One turn moves each row of this set onto another row. After a few examples, where does it send each row asked below?
J255: [ -7 -16   9  13   2  -9   8 -24   2  -7   1  32   3  52  -8 -17 -25  20
 -10  -6 -21  16  -6  -3  -4 -15  14 -12  12  -6 -10 -42  21  -7]
J82: [ 12 -13 -22 -23  -2  14  10  31  22 -11  16 -21  -6   3 -23  -2 -14   2
  18   5  26   5  23  -2   6  -3 -33  34  -7 -14  -6  19   7 -14]
J420: [ -4 -24 -24  -1 -35 -10  -4   5   1   0  22  14  17 -26 -28  -1  23 -13
 -18 -11  21 -20   7  -5  -7  19 -24  24   1  18  19   0 -23 -22]
J957: [-14  -1  15   8 -14  17 -12  25 -28 -11  32   7   9 -23  -2  22 -10 -20
 -12  17  18  -4   1  -4  20 -12  -9  10  -9   7  44  38  -6 -37]
J118: [  5  -2  21  18   6  -5   5 -33   2  -9  -5  21  16  51  -1  15 -35  -2
   3  -4 -15  11   0   7  15 -15  11  -9  -1  -8  -5 -41  31  -3]
J24: [-10 -25  26 -14  22 -29 -43 -11 -11  17 -22  12 -15  -1 -17 -22  10  -2
 -41  16  -9  -2  -3  -1  -8  16  24   2 -15  -3  -2  -7   0   3]
J478: [  1 -16   4  27   6  19   7  11  20  23   6   6   0  16 -15 -28  -3  -4
  -3   7   4  22 -15  13 -12  28  31   9 -11  -2   0  -1 -19  57]
J124: [ -6 -26 -20 -33 -43  11   9   7   5  -5   2 -16  17  -1 -15   5   5  23
  -3  -3  29   9  22  20   9   3 -48  30  -3   0  14   3  -5  -5]
J507: [ 12   9  15  29  15  41  13   7  13  15  -8   8   3  10  17   4 -17 -26
   8   7   2   4  -8  26  -6  24  32  -8  -5   1  12  14  -5  44]
J974: [ 21 -12  40  -9  46  -9 -35  -9  -6   5 -18   4 -13 -12   7  12  -4 -25
 -22  10  -4  -6  13   8  -2  10  35 -13   7   8 -15  -5  12  -3]
J440: [ -4  -6  -6 -20 -10  39   5  23  -1 -16   4  -9  -2   3   9   4 -28   9
   3  18  10   2  15   7  -3  -6 -44  14  -7 -12  32  42   6 -28]
J981: [ -7  20   2   6   0  -8   3 -32  -4 -14 -15   7  21  40  -4  20 -32   1
  11 -14 -19   3 -16   1   9 -45  18 -15 -11   2  -4 -31  20  -1]
J954: [ 12  -8  -8   8   0  -8   4  39   4   0  34  19 -16 -13 -19   6   4 -33
   0  -3  32 -19  18 -11  20  11  -5  26   4  -6   8  22   6 -31]
J27: [  5 -19 -12 -28 -23  29  11  31  -7 -18  17 -23   1  -9  14  20 -11  21
  -4  -7  13  24  21  19   3 -23 -32  11  22  17   4  19   2 -18]
J337: [-13  -6   7 -25  12 -33 -27  12 -30  13 -29  -7 -19 -15 -12  -1  21   6
 -37  -9   1 -10 -13   3  12 -24  36  -7  -6  19 -24 -16   5  12]
J963: [-10  19   3  15 -10  43  20  13 -12  10 -11  -4  11  -4  23   9   2  -5
   2  -9   6   2 -24  32   7 -16  41 -18   0  18  12   8  -9  49]
J72: [-21   9 -12   0  -6 -16   8 -21  -6  -5 -15  19   1  46 -10  -6 -24  23
  -2 -18 -26   6 -17  -7  -9 -39  15 -20   1   5  -3 -29  10  -4]
J512: [ -3 -12 -11  -6 -25  -8  -8  32 -26  -4  32  -9   3 -28  -9  39  -6  -9
 -16 -15  14  13   4   0  -3 -13 -13   4  17  47  14  13 -28 -20]
J293: [-23  -2 -10  10 -24  10  16  22 -10  28  -7  -1  -2  11  -7 -13  10  17
 -11 -11  10  19 -27  25   0   0  35  -3  -7  15   5  -5 -22  62]
J548: [ -7   6  29 -20  14  -1 -30 -19 -30   4 -42   1   7 -23  14  17  13 -11
 -27   2   1 -31  -5  17  15 -12  27 -21  -5  15   3  -8  11  -1]

J954 turns into J420
J293 turns into J963
J440 turns into J82
Now these:
J72 turns into J981
J337 turns into J548

